In the data rows, 500 means zero.
A hidden rule labels the rows of this table. It goes by one to three of the table's principal directions, not those with the most spread.
693|485|662|131|422|812|485|638|575|629|471|425|396|664|597|674|359|588|338|485|491|643|579|455|643|769|659|607|559|529|490|315|569|572|381|910|291|673|715|625|567|452|609|224|525|294|702|780 3
408|547|464|352|497|406|657|326|490|516|435|451|462|450|453|417|463|310|422|558|525|636|455|693|750|561|413|346|362|433|670|467|328|443|383|499|568|491|476|510|482|140|460|460|493|507|600|619 1
612|709|519|254|352|585|713|525|701|604|472|420|461|674|525|576|346|487|460|560|613|553|449|510|788|577|615|439|461|395|486|409|303|497|395|627|481|573|624|518|413|258|661|328|569|424|631|713 1
690|634|573|403|401|465|617|658|579|509|427|574|372|624|611|560|393|677|491|586|517|426|528|382|562|498|646|501|546|583|524|409|451|433|443|669|454|600|596|493|451|551|617|403|564|398|519|647 4
472|368|312|823|497|325|320|856|438|218|705|577|510|708|444|648|573|498|579|400|292|358|221|487|214|323|596|765|627|464|278|559|535|651|723|570|246|606|455|303|409|775|369|699|439|409|402|208 4
475|503|513|575|548|512|368|517|385|455|570|563|483|457|427|496|534|456|492|424|436|404|534|493|414|440|449|483|644|575|343|529|569|447|572|284|501|445|441|370|584|595|538|693|493|431|413|254 0
702|610|566|628|399|511|493|721|507|542|564|568|405|549|497|470|443|546|596|450|518|401|530|333|381|259|609|423|630|572|322|484|441|408|593|283|517|429|555|243|477|763|597|682|507|423|418|353 1
528|641|592|567|532|439|482|554|449|487|516|561|493|523|477|514|732|383|378|448|384|475|570|451|511|371|399|614|619|544|383|416|523|318|519|485|562|525|535|337|515|619|684|617|599|374|525|388 2
396|435|394|650|545|431|555|282|571|441|457|403|608|310|369|387|578|331|563|479|607|671|538|601|543|500|392|317|277|366|580|581|331|521|453|271|728|478|388|546|405|330|401|494|478|664|455|423 0
627|457|466|374|512|537|524|671|508|614|532|577|508|641|700|634|367|789|445|467|489|361|431|379|408|555|744|721|626|613|449|505|787|638|506|869|311|514|710|727|581|703|427|422|452|483|578|729 1
572|346|468|484|587|628|525|331|619|552|412|410|594|368|567|440|369|504|619|533|649|732|512|535|524|560|593|374|342|370|583|637|524|653|390|484|652|454|517|810|512|595|350|370|377|699|481|616 4
363|374|485|427|541|522|456|285|505|503|449|403|615|366|397|403|572|349|449|477|534|643|537|628|574|661|406|417|372|465|604|534|461|572|363|515|599|503|429|616|536|318|480|410|467|583|561|545 0
433|554|533|630|450|540|532|357|416|492|489|489|601|427|406|439|644|367|559|464|568|457|490|645|438|395|305|300|501|478|523|571|578|399|614|157|620|396|303|320|538|511|430|586|548|599|372|294 2
517|504|507|355|463|470|575|492|617|628|406|592|406|505|604|477|298|639|649|608|561|450|513|492|592|506|617|379|453|548|669|585|391|544|386|446|484|482|532|563|526|423|564|496|357|461|447|633 3
623|454|479|318|544|567|561|564|626|569|479|540|423|542|644|555|228|652|578|539|538|502|516|405|555|569|721|514|490|541|513|532|486|640|382|680|418|506|672|701|516|544|516|383|430|486|567|706 4
270|603|450|392|522|460|710|327|558|570|348|411|592|475|418|306|753|248|513|575|642|625|352|778|833|489|379|274|231|186|706|563|270|516|327|565|716|394|390|482|405| 79|394|374|485|552|537|602 4
150|423|449|310|438|802|345|280|566|609|517|278|712|535|246|505|624|147|528|447|597|712|326|915|760|710|312|311|365|118|562|621|316|698|414|260|498|472|271|471|574| 10|494|497|336|441|491|367 0
545|593|628|621|397|292|364|723|345|435|475|718|422|515|503|500|680|643|496|509|374|202|568|401|284|308|453|461|731|768|579|452|599|296|531|392|462|536|392|289|600|736|658|716|553|362|353|350 3
506|653|511|728|521|268|556|436|372|297|429|589|370|433|562|463|419|650|496|643|405|405|568|391|420|500|352|600|508|624|496|411|495|235|643|369|568|498|414|457|427|558|496|563|638|610|420|424 5
210|636|584|495|585|455|450|340|354|386|390|492|576|488|475|519|817|437|311|580|316|464|596|550|554|708|152|789|509|486|566|355|592|304|531|652|529|549|372|527|507|320|610|407|727|523|573|491 0
637|408|627|445|393|505|506|474|520|481|437|444|383|481|590|515|492|627|564|615|569|553|513|534|427|567|538|362|450|579|786|426|565|445|506|672|449|612|456|571|439|531|359|208|535|575|472|658 1
184|468|225|532|633|128|552|673|428|195|502|713|575|690|490|640|674|526|458|499|191|155|355|527|404|556|528|898|609|587|468|551|572|648|539|854|291|649|441|505|410|395|451|556|641|439|510|383 1
518|592|586|529|533|544|422|555|348|462|521|549|508|487|425|522|618|454|304|401|394|435|657|425|462|526|364|602|603|621|322|382|561|370|504|463|503|489|505|334|588|564|686|630|646|359|567|417 3
487|491|385|785|530|179|470|734|258|295|583|721|473|566|483|464|664|668|471|482|408| 97|374|434|243|240|522|561|648|670|386|574|663|471|662|515|420|456|357|236|488|739|386|767|557|421|316|275 3
462|580|488|443|465|411|599|471|499|589|408|563|450|422|520|340|445|632|599|590|646|352|499|483|566|438|569|255|472|522|624|570|432|473|428|397|618|371|443|529|503|374|447|523|458|563|395|538 0
741|329|492|591|418|605|324|607|620|527|633|423|453|510|545|590|101|579|645|458|491|678|508|353|316|504|667|551|494|556|413|514|402|622|528|357|369|522|635|569|513|785|560|572|337|543|547|576 2
602|325|434|872|251|563|278|739|589|257|628|405|613|678|364|623|454|429|725|378|462|612|198|614|191|464|540|508|464|390|360|573|445|676|685|328|332|638|357|282|418|821|389|532|356|549|378|231 4
379|305|302|617|453|387|461|555|582|280|579|442|577|627|436|575|449|375|671|483|414|555|201|687|397|549|557|572|410|385|538|606|420|732|571|591|334|604|413|497|376|468|288|420|407|600|487|411 2
606|713|675|530|493|485|601|713|528|556|457|568|392|569|602|437|785|574|490|569|544|385|547|333|551|238|488|498|518|463|534|388|466|330|490|721|565|469|576|342|411|636|617|402|626|389|491|585 1
749|520|552|448|608|508|493|720|468|506|608|609|280|532|555|596|466|503|425|416|419|461|634|337|489|318|670|520|680|625|318|415|506|428|511|546|429|553|692|365|500|680|583|614|544|239|523|421 0
428|348|458|686|422|791|391|333|543|600|492|333|838|433|395|478|507|354|542|306|595|797|382|671|390|626|401|513|392|304|363|650|682|679|582|231|601|428|446|619|643|656|352|566|269|720|473|366 4
662|496|530|500|415|566|574|513|522|491|559|481|425|585|579|607|249|580|478|498|470|539|495|444|452|570|532|615|517|611|423|428|567|484|617|534|350|564|604|451|492|597|511|434|515|504|571|583 4
607|496|715| 96|766|597|498|423|421|689|466|576|250|406|728|576|525|607|269|605|438|516|826|371|692|555|499|587|580|666|690|342|625|359|317|875|432|533|716|703|618|431|659|340|593|259|667|841 2
757|460|578|397|500|677|335|765|478|592|681|516|375|631|624|673|246|689|446|435|424|436|565|251|359|479|705|706|719|646|293|403|619|557|558|650|239|505|734|522|588|802|626|556|498|345|608|612 4
422|627|580|483|600|405|579|489|464|495|424|607|382|406|478|376|729|430|446|527|487|434|613|471|649|377|408|409|506|518|521|460|421|339|438|494|641|487|494|369|485|380|587|530|539|370|442|390 3
713|276|550|332|545|776|366|512|737|661|512|348|480|393|577|478|315|556|723|488|714|744|545|425|493|526|822|258|445|372|577|596|457|740|321|576|565|478|648|867|499|657|384|260|319|609|495|647 4
499|563|518|252|625|610|636|341|516|550|463|444|472|468|533|526|467|400|345|504|534|617|578|566|757|643|476|485|453|445|494|434|504|483|379|670|546|508|605|650|523|269|517|340|584|462|650|649 3
415|336|473|848|548|362|296|556|279|350|567|570|636|441|546|524|665|707|502|447|349|291|508|379| 19|480|359|802|577|706|502|515|867|494|725|574|395|452|393|522|547|895|346|568|575|701|435|431 1
546|527|547|527|360|570|506|636|530|686|389|606|527|515|656|439|280|861|627|515|591|383|465|363|377|541|614|512|493|600|557|557|639|565|493|493|455|380|585|636|642|689|479|534|296|598|443|667 0
373|688|516|346|622|392|779|438|555|516|397|491|418|502|570|425|743|373|413|616|510|539|515|531|807|440|420|521|374|344|661|394|364|379|409|825|612|503|585|546|347|181|478|277|652|486|621|675 1
358|562|555|547|585|436|597|243|359|586|333|572|630|241|442|271|779|439|445|492|597|423|677|550|508|422|312|285|488|564|604|589|659|348|453|264|828|341|341|508|606|464|450|601|562|639|375|380 4
270|327|400|549|609|464|452|244|524|468|454|378|601|296|331|298|614|214|567|490|569|743|451|727|624|556|370|301|232|293|626|630|279|611|360|353|695|422|357|544|461|232|367|495|358|610|490|436 0
830|737|678|496|294|492|583|734|670|463|440|454|292|666|615|531|414|605|618|677|558|566|476|332|559|368|667|420|546|437|542|328|281|308|496|599|530|613|580|435|307|666|631|316|626|472|491|613 2
250|342|416|516|558|678|576|116|570|441|436|235|809|461|437|537|727|196|444|481|554|883|328|860|620|743|262|584|243|151|639|571|647|650|548|649|588|584|372|769|456|286|202|183|482|779|578|536 1
608|605|580|340|387|637|649|599|633|676|415|534|444|605|741|578|278|914|527|582|627|388|508|326|535|649|641|604|467|571|591|424|644|543|491|822|364|512|699|738|525|512|508|222|467|555|566|863 3
753|212|320|736|383|533|321|658|598|538|620|476|625|459|464|489|121|644|765|347|611|554|400|374|129|389|893|373|580|550|302|740|557|801|566|153|504|439|537|622|545|968|319|763|221|682|341|341 1
265|483|389|329|770|457|547|378|513|598|539|491|611|406|436|423|778|186|436|409|466|531|518|600|689|395|489|503|508|349|491|592|465|586|348|592|641|383|572|612|512|290|482|558|514|477|599|465 3
449|510|530|580|291|706|501|439|429|517|554|315|822|671|424|626|662|435|340|388|497|529|381|626|343|678|294|735|488|451|421|423|787|540|692|616|380|523|410|421|532|575|457|366|670|658|633|575 1
689|580|607|456|490|739|505|466|615|510|619|307|417|538|437|524|475|222|468|453|580|795|461|552|706|432|491|383|470|288|312|407|324|441|509|442|554|520|599|387|424|486|572|392|519|418|592|442 0
312|723|521|317|422|459|652|234|401|524|333|524|594|586|489|536|473|484|308|619|426|424|512|673|709|787|266|624|512|548|560|444|557|340|478|455|517|520|367|489|582|181|665|507|649|501|572|594 1
300|671|596|514|498|380|478|450|271|457|483|586|487|503|475|504|732|518|262|557|344|308|588|481|512|504|202|685|647|628|536|361|642|244|618|508|456|524|386|364|589|375|640|623|659|417|494|421 1
240|424|399|612|542|265|447|540|490|516|417|643|493|406|566|373|545|794|646|585|525|269|437|457|412|508|485|516|361|550|742|616|475|586|445|575|478|417|432|623|508|388|401|525|313|572|379|591 5
612|292|309|607|441|453|354|647|520|341|685|363|573|570|311|546|483|283|582|348|478|601|309|583|321|418|769|410|623|402|302|577|445|702|572|421|470|579|457|455|381|634|275|595|487|550|460|228 0
482|508|499|502|564|434|477|546|471|591|601|448|404|458|487|425|630|435|456|492|532|530|478|479|569|344|507|465|462|415|536|448|386|451|494|571|518|423|575|435|433|392|454|534|472|430|552|554 4
635|449|700| 93|646|893|396|427|560|823|660|359|361|425|584|560|356|444|369|450|565|663|758|350|681|561|551|511|563|521|455|368|505|523|381|658|398|419|794|633|621|424|695|353|499|339|740|769 1
254|543|396|359|772|299|558|358|419|492|399|733|496|367|547|463|573|576|482|556|422|211|654|486|586|510|460|510|578|635|576|626|564|486|362|471|590|414|451|649|593|323|572|633|550|455|426|452 1
622|469|485|435|565|632|519|439|578|647|611|428|429|416|522|515|285|416|554|438|578|654|572|459|562|421|586|393|488|455|429|518|415|524|502|306|526|406|653|549|514|491|487|565|413|507|556|527 2
Which label does each new row get?
513|445|494|529|634|540|543|374|402|562|407|500|561|410|542|408|569|444|440|501|532|635|513|579|534|480|471|483|429|415|499|583|614|502|466|479|652|400|479|573|558|590|366|568|448|547|483|519 ~ 4
666|676|476|704|444|280|564|932|498|502|547|713|274|613|575|454|507|719|658|525|506|206|443|268|390| 96|704|440|599|555|402|501|339|399|587|414|472|415|574|187|376|713|533|748|474|320|344|392 ~ 0
548|542|490|222|540|497|729|230|557|674|353|528|526|371|610|438|313|651|518|633|686|412|677|468|628|580|615|278|503|608|692|588|589|496|364|452|668|427|501|790|546|354|480|390|580|663|475|710 ~ 2
872|586|596|569|314|604|476|767|675|726|612|446|306|518|554|403|224|680|659|472|710|561|493|216|478|254|823|307|542|485|327|461|293|475|521|334|542|401|737|399|436|738|580|585|317|445|456|547 ~ 3
925|494|619|604|548|676|344|692|560|600|816|376|333|490|591|589|306|527|520|406|531|615|623|145|330|216|688|583|671|539|200|372|493|427|648|445|439|420|799|463|444|959|599|560|547|475|598|523 ~ 2
415|446|537|436|532|470|427|635|440|309|454|570|497|629|497|614|716|521|360|504|347|421|461|562|502|648|436|683|510|546|555|416|587|550|431|918|326|702|453|485|509|467|548|329|588|327|556|537 ~ 3
205|597|535|192|505|488|583|453|492|660|364|613|566|483|514|485|674|545|432|503|477|286|598|562|640|642|407|488|534|597|738|479|573|503|337|669|467|478|502|609|632|150|610|415|538|447|565|642 ~ 2
160|496|505|456|551|535|474|144|487|552|359|433|752|309|372|364|728|259|471|472|509|624|543|712|609|658|232|429|421|402|632|589|552|483|398|319|728|432|340|668|623|267|512|496|463|689|492|407 ~ 2
684|357|526|480|327|658|442|602|586|560|500|448|530|557|498|551|363|595|634|470|628|551|449|530|374|509|680|309|502|503|560|570|540|651|497|435|432|558|463|511|522|654|408|437|394|518|416|519 ~ 4
681|618|626|343|523|540|651|323|537|535|397|448|360|378|542|393|384|450|464|632|631|645|651|467|719|482|523|241|476|496|571|434|391|328|388|430|707|489|522|583|471|418|553|382|594|539|507|587 ~ 0
721|445|524|652|389|482|431|746|499|514|571|587|480|569|532|535|459|665|562|404|497|378|484|345|247|351|687|524|641|661|359|524|631|532|595|470|426|525|568|371|520|880|499|612|444|450|412|405 ~ 4
667|690|524|499|436|422|576|685|522|482|538|591|330|663|672|622|215|742|466|591|425|392|468|306|521|483|580|710|577|604|412|372|460|390|562|622|332|531|673|498|481|596|653|529|534|419|581|676 ~ 1
371|617|635|276|592|578|719| 88|555|600|363|409|475|351|554|405|560|406|332|628|594|669|650|588|863|699|240|465|294|459|688|401|469|344|379|649|653|506|536|649|507|115|593|196|574|562|639|747 ~ 0
682|643|620|455|657|333|492|593|399|661|537|702|195|320|691|431|417|822|517|619|537|205|823|126|437|199|606|392|694|773|579|435|509|234|485|379|576|338|632|525|536|650|642|688|584|405|408|585 ~ 2
176|383|458|561|539|536|314|518|437|456|531|533|636|443|337|502|733|389|475|337|390|435|512|600|417|610|301|585|461|512|500|530|522|610|486|465|416|504|409|417|604|348|537|575|420|431|503|336 ~ 3
724|444|596|538|606|587|369|529|479|452|654|439|377|397|447|479|487|365|494|449|495|581|674|339|427|324|556|408|619|556|316|448|440|425|526|372|562|479|557|389|463|728|587|554|603|437|499|349 ~ 0
809|668|715|638|339|588|543|557|609|566|530|402|388|489|586|431|446|599|571|556|642|588|544|286|454|336|537|416|518|513|432|368|467|289|601|450|608|474|610|430|405|780|584|361|556|604|486|557 ~ 4
334|619|541|599|454|393|458|437|411|573|560|462|507|459|445|445|639|432|402|519|430|485|528|479|509|436|258|622|487|498|556|394|423|309|599|373|511|432|470|362|495|352|611|641|532|508|553|506 ~ 3
463|730|492|456|465|272|570|684|362|459|462|694|314|647|510|517|470|575|382|570|327|270|494|455|600|457|481|623|623|627|432|394|368|316|504|495|404|512|507|229|498|362|689|740|576|236|511|468 ~ 0
657|573|641|265|505|565|600|483|492|563|414|517|345|511|587|509|455|632|358|598|553|477|664|410|649|602|565|454|527|610|554|375|525|403|400|728|500|580|575|534|499|422|599|316|623|372|559|688 ~ 3
536|473|397|556|470|295|377|700|459|361|568|625|419|574|453|574|444|515|615|461|343|321|438|467|321|409|701|510|764|633|395|547|495|503|566|356|420|571|464|421|478|642|479|718|502|433|376|221 ~ 2
106|611|469|319|621|512|689|236|533|490|309|455|745|495|454|474|931|230|392|572|501|556|465|774|795|609|223|526|358|235|734|541|526|510|366|707|661|525|346|666|489| 95|481|293|641|585|560|564 ~ 3
585|460|421|557|536|493|587|568|527|446|499|524|584|638|652|609|361|636|472|506|433|499|404|430|409|578|568|810|441|518|420|510|645|623|535|799|373|518|624|629|478|719|458|406|525|582|622|717 ~ 1
385| 18|424|414|574|747|197|300|638|582|618|375|587|327|363|523|361|406|737|367|607|653|526|689|391|696|554|268|335|480|610|737|440|881|385|286|402|499|408|600|584|401|398|415|197|508|433|427 ~ 0
546|440|545|680|483|486|350|459|538|566|525|424|523|382|467|381|551|500|617|506|564|596|530|429|383|400|496|440|446|455|508|546|415|464|509|307|639|414|469|487|459|666|515|570|414|598|431|455 ~ 1
562|546|473|377|511|390|573|649|450|529|554|583|382|612|605|581|417|638|447|557|425|315|519|378|475|439|627|623|626|626|524|432|539|481|532|697|346|518|600|487|467|501|521|520|605|415|561|633 ~ 2
539|395|311|815|480|224|337|834|474|361|559|781|487|572|534|566|330|816|745|440|360|132|428|308| 92|334|727|631|662|734|347|686|540|632|602|282|361|485|463|385|516|906|510|874|355|454|272|261 ~ 1
420|607|514|353|515|588|615|341|478|495|454|429|524|483|409|531|541|256|345|486|481|653|571|639|728|599|351|448|485|404|492|422|431|412|469|412|568|552|469|479|522|212|555|494|602|453|584|458 ~ 4
